In the data rows, 128 means zero.
Here are some rows, each followed by its group. Groups can overlap.
122,126,151,113,138,110,105,131,104,95,93,124,112,56,70,125,135,158,90,153,137,89,92,71,112 w
143,89,123,155,93,134,131,113,105,123,131,120,118,124,118,140,100,123,138,96,101,88,144,115,124 y
86,121,120,146,79,90,118,99,137,90,132,120,109,119,110,87,93,126,86,104,100,113,80,105,67 s
182,154,155,179,141,182,138,139,163,176,166,153,188,168,172,117,169,164,160,173,170,168,203,167,163 d
183,195,160,169,143,172,172,171,169,203,182,158,167,181,208,224,171,138,165,140,179,162,176,159,127 y
126,145,123,147,127,149,145,142,143,130,166,141,136,138,144,136,113,116,119,144,142,160,118,122,102 s
145,98,136,120,101,86,136,131,111,122,154,141,97,143,133,156,109,120,111,87,123,120,150,96,71 y
147,141,134,154,172,149,137,173,127,144,105,131,132,102,111,130,146,161,136,161,157,135,119,150,158 w
135,113,148,148,104,149,141,122,116,127,154,148,120,138,127,131,105,121,132,107,105,102,149,131,124 y
162,169,148,135,169,171,114,140,142,186,148,162,162,151,147,189,153,128,175,163,146,154,128,135,168 q
164,141,149,174,132,138,145,170,143,141,159,143,141,148,180,161,134,155,188,121,122,150,189,159,153 y
80,89,81,96,69,106,87,75,97,91,99,55,133,120,89,56,91,86,73,100,70,115,111,86,103 d
69,82,113,92,118,107,122,50,142,132,94,102,95,104,109,88,123,114,106,96,84,100,71,123,98 n
117,134,139,128,151,152,157,134,154,177,145,133,143,155,128,159,170,138,121,152,141,148,130,171,142 n
94,154,99,113,95,121,117,114,140,115,132,127,130,132,126,82,98,124,94,114,101,127,101,103,88 s
109,81,107,101,103,92,134,105,103,91,131,112,82,122,118,129,84,100,81,63,105,89,109,81,61 y
138,107,134,151,113,118,125,123,121,116,141,140,111,133,140,148,127,115,154,104,116,109,144,124,119 y
169,176,120,141,167,181,91,155,149,137,139,150,181,143,137,124,183,120,153,158,146,168,153,138,142 q
66,71,80,82,70,76,85,82,90,66,107,46,104,101,76,57,71,84,75,99,55,99,119,67,105 d
125,107,112,148,114,138,129,133,105,129,151,133,110,126,122,142,117,125,153,107,125,109,160,111,114 y
123,78,131,109,91,103,125,104,120,115,141,118,89,128,130,136,96,105,102,65,119,112,134,93,62 y
127,129,125,106,132,101,132,167,103,110,98,125,121,93,100,127,159,145,90,144,123,106,105,100,128 w
158,138,151,127,150,147,92,134,127,129,139,117,172,161,126,140,166,107,129,160,137,136,174,122,161 d
128,149,107,121,140,157,76,139,93,104,111,105,138,138,107,115,154,96,127,137,112,153,128,123,158 d
124,115,96,90,135,122,65,82,90,105,86,73,114,121,108,101,116,94,100,133,80,130,104,106,136 q
149,113,146,156,114,127,144,148,114,127,152,156,131,148,162,165,131,148,176,111,127,104,161,141,140 y
101,141,97,135,87,124,115,114,117,111,138,135,125,113,129,82,94,132,114,103,112,121,100,87,94 s
153,163,127,120,160,171,94,150,145,132,168,147,152,177,151,146,175,130,134,168,132,163,155,135,172 q
130,114,123,144,152,124,161,142,121,127,146,129,136,135,157,157,88,152,169,106,153,136,158,176,173 y
122,115,110,131,116,110,132,126,110,101,154,108,119,110,126,139,112,136,165,97,134,116,120,174,163 y
138,115,110,146,116,108,117,130,93,90,136,124,98,131,120,122,91,125,154,100,121,111,146,123,132 y
157,127,140,151,122,121,138,157,105,116,150,122,119,142,143,141,106,145,150,100,122,115,165,152,153 y
143,161,113,129,150,160,80,147,115,113,127,116,158,162,127,129,157,98,109,156,127,152,152,128,144 q
138,116,145,145,154,149,154,164,155,123,155,150,143,141,178,150,106,160,183,108,142,150,159,172,164 y
123,130,110,164,119,130,152,129,142,125,144,144,131,131,156,102,128,123,101,124,132,135,123,106,97 s
162,184,151,159,151,173,120,173,153,158,171,149,191,195,164,164,183,133,172,176,156,185,200,169,169 d
148,138,152,140,151,128,154,176,128,146,105,157,151,111,123,140,175,157,123,177,140,125,135,132,146 w
134,112,93,72,137,126,85,84,92,148,106,105,105,122,106,138,119,94,126,131,91,100,112,87,115 q
64,69,84,76,47,65,88,75,79,52,92,40,87,95,76,65,65,67,60,93,70,93,98,69,89 d
131,123,112,112,153,165,98,110,100,136,100,99,122,159,130,135,131,100,131,131,117,118,123,98,158 q
112,145,128,135,145,121,130,106,188,163,119,163,153,150,156,123,129,144,133,131,139,127,111,156,163 n
67,80,67,68,78,65,87,117,72,73,54,57,64,30,29,106,97,102,75,112,84,54,82,77,87 k
125,144,100,117,141,152,68,121,111,100,118,118,133,140,109,104,146,98,120,142,124,146,123,110,143 q
132,125,126,141,140,118,112,118,110,119,160,153,132,128,136,123,85,143,164,87,109,112,144,137,145 y
93,101,107,95,120,115,148,116,118,136,124,108,109,114,119,127,145,131,100,123,116,138,101,147,115 n
91,122,96,115,126,105,130,143,122,106,112,118,66,78,94,146,139,144,84,136,118,102,123,125,132 k
123,117,100,81,120,134,84,102,88,126,87,99,93,119,100,120,105,99,109,125,101,117,115,101,126 q
136,133,133,147,149,128,161,117,158,135,136,133,131,139,153,137,122,166,179,123,135,153,133,160,157 n
108,121,113,103,133,107,135,131,95,130,116,124,94,84,79,129,137,162,129,161,149,114,136,121,142 k
158,115,129,147,127,136,160,132,123,132,163,151,120,144,116,162,102,127,175,105,111,118,154,135,114 y
118,138,116,129,132,143,152,138,161,121,164,136,158,126,144,100,122,141,116,117,122,135,136,120,114 s
71,58,77,88,108,91,123,92,89,83,117,72,84,88,95,115,64,102,121,65,106,78,100,139,128 y
106,112,66,84,109,121,38,103,68,67,84,83,103,100,79,95,108,69,78,122,100,116,97,72,106 q
100,99,70,75,38,82,108,89,122,69,122,96,152,108,108,68,87,123,81,79,92,99,111,82,84 d
120,111,129,108,116,100,129,159,76,86,67,111,95,71,63,100,135,125,98,158,138,83,82,81,110 w
64,112,77,90,70,77,88,66,95,56,93,84,92,100,71,34,40,90,63,61,70,86,77,69,50 s
161,153,167,128,174,143,139,193,147,142,109,154,145,107,134,154,166,174,129,174,166,139,157,149,159 w
137,157,161,136,145,133,152,172,125,124,131,162,144,111,138,149,159,156,127,174,164,138,124,146,139 w
94,106,65,73,109,115,43,99,82,77,77,92,107,102,78,79,113,72,86,105,103,114,79,85,97 q
109,109,112,120,84,110,148,108,139,127,113,125,121,118,152,151,113,69,127,99,131,117,120,115,84 s
154,180,165,147,171,152,158,186,155,144,153,167,146,118,130,177,178,186,166,189,169,154,184,170,174 k
110,93,89,95,130,105,141,102,111,91,124,112,93,111,113,128,92,136,161,95,116,112,104,146,141 n
216,200,173,212,209,191,198,174,216,197,185,205,190,187,209,206,171,236,223,165,167,203,183,233,207 n
107,119,124,112,102,124,164,114,151,138,119,127,124,123,142,135,135,91,125,100,140,120,101,118,92 s
108,87,102,99,99,71,98,90,92,95,125,112,97,102,101,118,72,111,124,76,80,90,115,110,100 y
160,167,138,165,142,167,102,159,148,153,149,132,173,172,147,124,160,154,118,162,141,168,179,151,167 d
136,132,151,166,171,123,150,103,196,156,121,164,133,145,165,123,141,177,153,119,133,147,111,160,149 n
135,134,155,130,109,141,185,147,160,172,141,157,152,130,180,143,127,112,158,115,167,139,137,154,131 s
107,130,119,135,110,111,120,132,135,124,141,96,135,142,144,111,113,122,90,125,101,143,139,121,137 d
125,182,157,161,129,159,163,142,184,162,179,150,172,154,169,132,126,154,143,138,154,156,163,137,143 d
63,60,70,54,76,56,82,80,47,47,20,75,65,40,64,52,83,84,51,97,73,48,40,48,69 w
92,94,120,114,125,96,142,118,95,110,113,115,95,112,101,141,159,125,82,133,126,129,103,164,126 k
71,95,88,79,103,95,130,83,103,109,100,89,59,97,96,89,125,96,76,122,102,112,94,141,111 n
171,160,147,170,162,169,152,177,145,150,169,183,140,157,160,175,126,164,199,124,148,156,166,179,153 y
144,102,131,158,140,138,127,143,114,122,153,138,120,128,136,126,98,143,157,106,117,125,155,163,131 y
139,142,136,128,118,113,134,121,138,156,138,119,115,145,148,158,114,93,117,72,130,110,129,116,81 s
113,115,110,86,112,120,118,124,94,105,96,122,93,66,95,135,118,152,113,151,139,103,133,135,111 k
84,85,101,72,65,85,123,79,106,105,88,83,95,100,131,110,90,47,86,69,99,89,85,96,57 s
109,140,118,142,78,123,116,120,129,116,127,104,135,142,121,105,117,127,125,122,100,147,140,136,126 d
126,130,134,123,116,119,141,144,122,121,151,120,108,140,152,158,120,110,124,72,147,118,151,123,77 y
139,151,135,119,152,144,133,160,139,138,114,136,143,98,109,143,157,153,132,165,167,126,118,134,140 w
159,149,167,190,180,149,171,122,195,171,139,192,153,169,161,153,159,200,165,134,150,173,134,184,151 n
133,144,124,129,115,147,83,130,137,122,132,99,149,166,140,124,158,121,146,158,122,143,165,116,157 d
160,163,129,152,178,176,95,147,131,139,144,137,165,168,146,141,176,118,141,166,154,181,158,144,167 q
64,76,81,79,92,78,120,96,57,90,94,99,82,71,72,107,132,89,47,114,103,111,105,133,83 k
127,107,138,152,96,122,131,144,105,112,162,125,117,135,131,135,109,122,149,105,115,88,144,127,112 y
86,113,112,94,80,140,118,91,118,124,123,110,88,100,129,114,77,82,91,86,88,110,95,96,78 s
118,125,85,97,121,150,46,107,95,96,115,88,134,132,110,98,134,80,104,147,122,129,107,108,124 q
106,63,96,93,63,78,108,88,84,67,126,74,60,120,109,99,71,82,66,59,81,74,101,60,48 y
152,127,158,134,145,128,133,167,128,131,98,140,119,96,123,122,162,157,119,164,142,113,113,120,142 w
Which 4 groups are nearest to each row below, nearest first, going by the distance to the centre of the group?
156,123,119,142,109,105,136,115,103,129,139,133,109,139,118,153,114,123,180,112,113,103,130,112,118 y s d n
Which 5 groups are nearest to each row below, nearest first, going by the average distance to the group's rows?
122,123,133,127,156,127,154,95,159,143,127,129,108,139,152,136,119,157,158,113,105,139,125,159,147 n y s q w
127,140,109,91,130,129,97,110,106,142,107,99,112,128,143,149,139,99,134,123,95,128,102,99,143 q s y w k
Which 4 groups are nearest to each row below, nearest first, going by the distance to the group's nearest row?
159,182,143,151,181,182,127,132,153,151,132,163,158,194,172,142,181,154,176,186,161,172,178,137,173 q d k y
113,109,141,122,127,99,126,78,148,132,90,131,116,127,127,92,126,143,127,119,118,113,111,132,137 n d s y
119,123,136,113,146,126,113,142,115,113,101,138,106,83,71,121,166,141,112,156,130,115,98,132,135 w k n q
145,131,178,141,161,158,147,190,127,150,111,160,125,106,111,147,151,165,122,187,160,131,129,140,157 w k n q
184,216,197,205,153,206,179,197,196,173,201,167,199,214,186,194,176,178,197,178,181,210,214,173,193 n d y k
153,135,115,108,160,156,97,112,108,150,109,132,122,153,123,156,122,90,145,130,114,145,136,100,163 q d y s
141,165,144,164,123,153,150,138,140,154,166,156,159,161,162,105,108,156,128,133,138,169,140,144,107 d s n y
160,189,176,191,156,188,135,168,177,196,204,149,208,178,168,140,177,152,156,168,180,177,191,155,185 d y q k
140,107,121,140,143,118,153,118,140,144,132,123,136,134,158,121,114,162,177,120,132,129,121,165,165 n y s w
134,146,151,138,163,128,157,106,177,160,134,147,138,161,140,121,150,156,151,131,145,127,129,149,149 n d s w
136,155,155,163,182,148,183,136,204,175,127,184,145,169,190,137,161,191,188,135,160,143,134,176,152 n y d s
130,135,112,93,147,148,87,99,110,158,137,128,126,147,131,161,123,120,147,136,107,132,115,98,136 q d y s
Which 3 other groups have their centres nearest to the centre of group n, nearest first?
y d w
Which 4 groups are nearest to each row below, nearest first, going by the average distance to the group's rows?
140,129,102,87,128,148,78,106,100,135,113,123,119,128,126,136,120,114,137,139,103,129,120,87,130 q s y w
Which 3 other groups have their centres nearest to the centre of group w, nearest first?
k q d
A new table starts here, with new groups. Each row is followed by its group. Groups can overlap.
110,138,99,147,168,102,105,108,133,145,123,137,112,144,143,114,120,108,133,166,95,113,122,122,120 d
83,93,196,90,92,222,196,133,90,105,78,88,142,113,116,96,46,163,203,59,128,185,140,76,115 e
96,176,85,143,171,111,116,130,191,143,105,196,140,194,146,125,171,99,100,109,75,47,70,120,43 f
115,128,114,143,173,96,121,115,135,165,122,152,77,119,154,126,115,142,147,152,151,112,150,131,106 g
113,174,131,133,94,135,142,143,99,108,148,107,141,158,90,125,103,108,145,88,82,131,154,156,108 h
133,116,98,111,122,156,144,159,85,145,157,98,109,80,134,144,149,124,114,126,150,164,161,144,170 i
123,123,132,153,148,148,122,106,113,107,141,92,98,145,115,107,111,113,131,162,76,176,103,139,132 d
188,73,146,72,130,98,107,148,88,115,158,135,174,119,149,129,164,115,111,132,142,116,145,130,137 j
151,82,111,141,172,103,129,98,153,90,112,141,101,121,150,128,145,122,157,152,163,106,110,118,113 j
101,132,103,151,172,99,99,129,136,169,122,134,82,113,138,150,127,146,134,154,182,125,149,122,152 g
84,190,97,158,164,106,115,124,194,148,104,188,128,196,161,124,114,128,115,89,78,58,83,107,50 f
150,97,131,132,138,124,96,139,108,141,172,126,125,139,130,112,144,88,99,185,142,142,136,131,145 k
144,124,110,91,110,144,118,153,113,162,129,120,125,86,144,149,136,145,79,155,153,132,149,124,176 h
136,132,91,107,120,145,162,152,88,130,153,101,105,59,135,151,138,129,97,79,166,151,172,142,168 i
187,163,155,109,84,114,141,93,117,77,114,130,205,139,99,92,115,142,115,130,86,89,76,149,70 j
145,111,134,107,116,127,117,143,156,150,126,131,129,102,129,141,175,131,71,179,152,118,118,131,167 h
188,141,131,101,83,102,107,119,152,123,151,137,166,158,148,123,156,114,106,160,107,85,122,160,135 j
98,146,196,103,59,192,169,130,104,97,87,93,176,166,95,83,116,155,188,80,73,161,122,116,96 e
80,91,205,88,94,220,196,130,121,100,80,94,145,121,110,111,55,150,207,97,125,187,123,80,110 e
156,89,134,126,159,103,87,77,159,94,121,132,131,133,124,126,145,111,158,141,131,117,96,140,77 j
105,139,92,142,181,111,102,114,118,136,130,133,100,131,125,114,114,109,138,155,116,130,124,128,127 d
97,190,81,173,148,112,110,110,163,131,150,148,124,237,98,111,131,119,131,84,109,86,81,164,40 g
117,74,170,108,119,188,174,157,80,139,95,97,162,104,101,109,121,124,154,126,143,178,121,105,140 d
113,118,99,157,147,120,98,116,141,130,147,120,95,142,154,125,116,104,137,138,103,143,155,99,160 d
104,104,78,153,183,113,120,131,109,171,93,117,55,113,154,151,168,133,145,149,189,106,137,135,108 g
128,116,136,114,131,115,161,142,123,91,141,97,116,105,105,132,120,161,145,111,113,153,165,120,135 i
185,163,166,117,87,103,129,85,162,57,113,106,190,145,84,129,139,107,105,103,95,88,61,153,74 j
137,123,148,101,147,121,145,128,99,127,149,122,121,78,132,129,107,157,147,125,147,154,151,108,149 k
75,166,113,141,160,136,119,118,147,146,96,161,122,199,137,79,132,96,157,53,80,75,110,105,32 f
130,193,159,112,58,135,143,153,160,133,131,160,192,141,124,135,128,102,83,89,78,78,118,157,109 h
125,124,144,123,128,128,173,111,105,112,125,116,147,85,109,119,119,149,149,113,150,160,147,117,156 k
104,165,81,160,147,111,87,129,166,147,162,161,120,211,99,161,161,119,112,138,103,100,86,152,85 g
111,131,175,98,62,167,153,155,128,104,108,118,179,109,108,129,125,151,138,115,91,150,116,122,138 e
127,116,144,116,141,124,161,136,114,132,132,92,109,114,119,123,116,169,145,176,113,176,160,115,151 i
117,93,160,116,118,165,174,150,81,130,102,75,142,100,112,119,76,185,166,139,163,170,141,98,164 d
141,126,123,98,102,141,123,153,134,147,133,132,133,102,143,141,132,155,91,149,130,141,138,121,178 h
134,125,161,99,112,132,140,154,109,97,127,126,142,100,112,135,123,138,127,83,114,137,126,114,132 i
140,108,130,126,128,145,146,147,100,128,148,128,126,88,133,126,121,146,133,114,144,158,171,139,167 i
110,171,110,189,135,122,101,106,177,107,155,177,126,176,131,148,116,98,129,116,94,96,104,147,93 g
156,88,120,134,169,92,122,112,134,99,109,146,117,127,152,124,146,148,160,134,160,99,105,120,108 j
122,160,103,134,93,111,109,133,171,148,118,121,126,175,124,145,154,79,83,121,119,108,97,173,126 h
107,137,98,174,166,95,72,118,183,135,117,173,81,159,153,136,164,105,122,145,123,88,118,127,114 f
128,99,123,124,149,121,156,133,84,125,133,86,109,116,134,140,107,157,157,120,119,175,161,114,142 i
89,98,217,105,86,238,218,120,87,110,77,63,133,102,114,97,0,216,228,101,131,194,148,68,134 e
130,121,128,112,134,125,181,118,96,113,130,130,148,105,109,113,120,146,125,103,152,167,151,119,150 k
125,207,99,142,81,116,122,163,133,143,170,152,165,187,113,167,149,83,85,94,67,75,108,180,86 h
197,140,133,97,106,96,122,122,96,110,165,133,141,117,151,134,133,161,115,129,129,119,153,149,149 j
135,127,122,116,117,132,155,154,114,145,154,123,115,76,137,137,132,133,110,103,144,152,167,135,180 i
96,149,169,106,70,212,158,133,77,111,83,94,181,181,97,88,102,148,172,81,75,167,114,118,104 e
124,106,106,148,158,71,108,123,136,171,152,144,95,135,159,117,130,141,129,171,134,137,149,131,135 d
140,101,113,93,143,128,174,145,85,137,131,102,116,95,136,125,152,121,107,141,133,164,167,137,140 i
142,110,153,102,145,119,137,113,133,121,149,136,134,78,125,135,134,125,134,135,148,137,144,113,154 k
141,121,150,102,91,130,129,144,167,132,134,141,132,85,140,150,121,156,107,151,135,125,137,119,167 h
130,126,133,110,129,117,144,136,110,130,138,136,133,91,126,140,101,188,167,114,173,137,164,112,139 k
108,104,95,151,169,91,116,130,142,148,87,138,80,107,158,143,173,132,147,120,184,93,130,133,113 g
86,110,198,91,98,222,202,136,82,114,78,88,143,123,114,91,30,186,208,84,124,196,132,80,112 e
142,136,124,140,133,134,109,116,117,179,133,131,107,113,146,130,132,156,110,185,166,159,126,115,167 h
191,123,107,101,100,105,115,123,139,116,154,145,166,135,149,128,184,95,88,149,117,83,130,159,134 j
104,167,101,152,165,114,88,137,170,128,115,177,109,167,158,109,123,111,118,156,74,93,89,119,107 f
111,147,87,128,177,101,112,98,137,135,128,139,104,129,141,124,106,114,124,143,102,112,144,119,126 d
110,137,101,158,162,129,106,97,165,117,146,171,119,148,133,134,143,95,112,140,96,100,127,136,102 g
96,195,107,149,167,104,116,127,200,139,106,200,137,202,141,115,157,127,110,128,67,49,63,118,58 f
112,144,101,180,165,64,79,123,173,164,138,160,73,155,162,118,125,128,115,139,135,103,148,132,118 f
80,188,129,146,147,109,141,103,186,130,115,170,103,204,138,76,111,141,158,44,71,57,127,118,26 f
104,116,85,150,163,103,110,138,114,160,101,123,72,108,155,148,132,138,129,112,194,96,141,128,125 g
108,198,101,150,163,106,99,147,191,136,96,189,139,178,143,112,127,131,104,116,78,51,73,129,90 f
119,113,129,107,84,152,174,158,95,131,129,82,149,121,139,141,163,79,122,89,96,152,144,141,139 e
118,90,149,121,121,153,174,131,125,99,95,96,150,112,123,107,130,128,135,133,89,169,150,110,165 d
91,127,230,102,77,194,198,150,86,113,78,102,175,147,106,76,32,218,218,107,116,174,118,87,108 e
100,92,98,149,180,129,117,112,143,156,99,134,67,109,154,137,143,122,156,138,178,125,147,118,119 g
111,94,98,131,177,118,104,94,141,170,127,152,76,129,130,121,181,94,115,175,161,140,138,114,98 g
112,164,81,180,161,101,89,102,170,137,123,178,88,149,162,128,128,136,113,152,113,91,136,134,100 f
128,149,113,139,115,107,111,128,160,127,165,125,104,103,127,170,145,114,120,107,147,153,143,153,175 i
156,97,129,135,151,105,86,85,145,91,123,158,131,129,135,116,129,123,149,118,149,103,105,132,76 j
128,117,122,152,113,125,104,131,171,122,149,119,103,108,129,163,176,103,115,107,141,140,129,142,176 i
129,141,121,147,114,134,115,142,125,129,144,122,112,98,117,155,139,141,143,140,140,146,136,139,174 i
131,167,139,108,97,120,154,139,176,166,148,129,152,120,137,132,141,137,88,145,91,141,104,136,157 h
118,83,161,116,124,183,173,138,101,124,104,78,136,110,99,126,106,151,134,136,168,171,139,98,160 d
175,106,133,121,145,97,124,117,95,90,130,157,141,118,132,102,100,164,139,89,176,105,144,126,87 j
106,144,104,155,167,114,82,130,126,137,128,128,100,153,102,125,123,109,144,151,143,137,97,140,111 d
116,107,91,125,178,113,124,140,115,157,109,135,72,125,148,122,154,150,125,153,158,118,156,132,116 g
105,99,108,146,158,111,93,127,148,145,117,124,78,117,151,174,143,92,124,111,179,125,144,119,144 g
146,149,133,113,119,139,130,146,126,149,113,127,114,76,129,136,127,144,71,166,150,132,136,122,171 h
192,160,148,126,84,106,114,87,161,56,108,121,188,154,118,131,144,103,110,112,91,65,63,159,78 j
136,149,145,136,97,140,118,110,146,108,120,120,138,153,101,126,117,121,115,151,131,115,127,140,115 i
120,153,131,134,112,129,122,117,159,106,120,124,144,160,99,124,150,68,78,127,97,114,100,136,135 h
123,113,161,95,118,182,186,167,37,134,109,101,160,105,104,82,65,192,133,104,143,175,158,109,142 d
139,141,162,116,115,135,129,137,83,95,122,121,136,120,106,119,88,166,140,94,123,138,119,130,114 i
109,140,106,157,144,135,118,87,151,115,134,155,128,163,136,142,141,119,130,138,103,95,132,134,100 g
136,100,144,111,107,132,152,142,166,114,151,120,128,84,125,151,162,112,134,102,142,145,153,140,167 i
Which 4 groups are nearest to each row below, nearest first, going by the distance to the group's nearest row?
124,116,187,96,117,154,191,138,99,111,101,116,161,116,121,63,64,214,155,120,85,179,145,100,147: d e i k
81,172,76,172,172,117,121,93,179,114,126,151,125,209,119,124,155,92,130,68,103,81,80,135,49: g f h d
112,166,119,130,86,136,108,172,110,127,136,122,133,154,101,147,145,58,107,96,79,83,120,157,116: h i e g
Which 4 groups are nearest to each row below, nearest first, going by the average distance to the group's rows?
102,90,119,151,173,110,109,106,175,138,98,150,72,120,148,140,147,151,164,141,169,118,140,117,119: g k d i
132,147,160,126,107,129,146,122,127,112,148,124,170,138,99,127,135,100,109,122,122,141,113,134,149: k i h j
Which 5 groups are nearest to each row below, nearest first, going by the distance to the group's nearest row?
131,126,152,122,135,117,183,111,107,100,130,142,149,90,115,107,100,172,153,92,137,167,156,118,151: k i d j e
191,136,129,122,88,105,99,108,156,97,141,148,183,150,145,131,162,98,109,149,107,71,105,161,114: j i h g k
Which 5 groups are nearest to each row below, nearest first, going by the distance to the centre of the group?
196,116,120,84,123,83,112,158,95,146,158,127,137,116,167,139,173,125,95,153,135,107,154,148,150: h j i k d
143,102,124,123,124,123,101,146,104,128,162,127,126,146,117,126,176,67,77,152,138,134,126,135,147: h i d j k
Group g spreads out most along one direction. Which 3 other groups' directions of most spread are closest to that one, closest first?
h j f
Group f spreads out most along one direction. Which 3 other groups' directions of most spread are closest to that one, closest first?
h g j
Which 5 groups are nearest to each row below, nearest first, going by the average distance to the group's rows?
111,101,102,129,174,115,121,130,138,155,105,145,79,116,150,131,146,129,128,133,162,118,158,122,122: g k i d h
85,194,106,154,151,111,137,110,188,145,109,176,120,214,151,95,120,138,118,79,83,48,93,111,26: f g j h d
133,118,143,117,110,115,133,138,158,121,159,120,125,100,125,146,141,132,113,100,138,146,152,138,179: i k h d j
160,111,113,122,166,91,99,83,99,125,130,132,132,132,137,107,120,124,128,138,139,110,122,138,76: j k g d i
135,119,135,108,106,138,144,139,125,138,142,115,148,116,111,140,160,113,106,147,124,141,119,137,164: i k h d j
140,123,134,110,110,150,125,153,136,158,138,118,150,112,118,139,185,88,70,152,139,135,108,133,161: h i k d j
111,147,109,180,140,140,77,114,175,110,148,166,113,187,107,151,153,73,119,128,91,94,98,137,95: f g h j d
116,159,145,124,96,141,148,143,107,131,150,106,143,161,80,118,127,109,136,136,73,140,142,160,113: i h k d j
129,170,131,117,84,132,136,156,146,125,118,151,177,142,135,142,148,61,58,112,69,80,95,152,100: h j f i g
Which 3 other groups have their centres nearest to the centre of group d, nearest first?
k i h
Group e spreads out most along one direction. Which 3 other groups' directions of most spread are closest to that one, closest first?
k i d
Which 3 other groups have their centres nearest to the centre of group i, nearest first?
k d h
Which 3 other groups have their centres nearest to the centre of group k, nearest first?
i d h
Which 4 groups are nearest to each row below, nearest first, going by the distance to the centre of the group?
130,204,125,158,95,132,146,128,142,128,109,143,150,160,132,113,111,106,102,96,84,71,102,157,97: h f j g
166,111,127,118,152,98,100,87,136,103,134,131,133,134,141,105,98,132,117,127,139,111,113,137,79: j g d k
114,158,137,123,93,120,113,163,152,123,144,128,151,176,101,158,175,50,98,115,68,77,91,164,99: h j f g
190,123,114,82,117,100,120,158,92,126,155,128,121,97,163,145,135,156,101,146,132,111,162,144,167: i k h j
113,121,91,171,172,94,88,107,146,142,131,156,123,119,132,117,129,131,130,149,142,108,138,116,125: g d k j
139,130,107,137,143,107,104,125,118,141,156,109,129,145,90,146,163,64,90,136,149,139,100,165,110: h g j i
130,99,148,106,123,177,175,130,66,129,102,99,145,84,128,125,71,170,151,132,171,173,147,94,164: k d i e
109,100,99,158,151,129,88,118,159,110,138,129,97,129,140,147,142,70,147,119,108,134,138,101,161: g d i h
131,156,110,143,116,119,119,143,128,149,141,107,98,100,117,167,153,144,124,122,164,131,143,157,169: i h k g
99,101,100,163,173,100,115,127,151,144,91,129,63,114,155,150,156,139,163,141,179,100,137,131,112: g d i k
132,159,133,132,99,112,134,128,174,160,122,129,143,182,130,108,161,100,95,150,78,86,87,164,110: h f j g
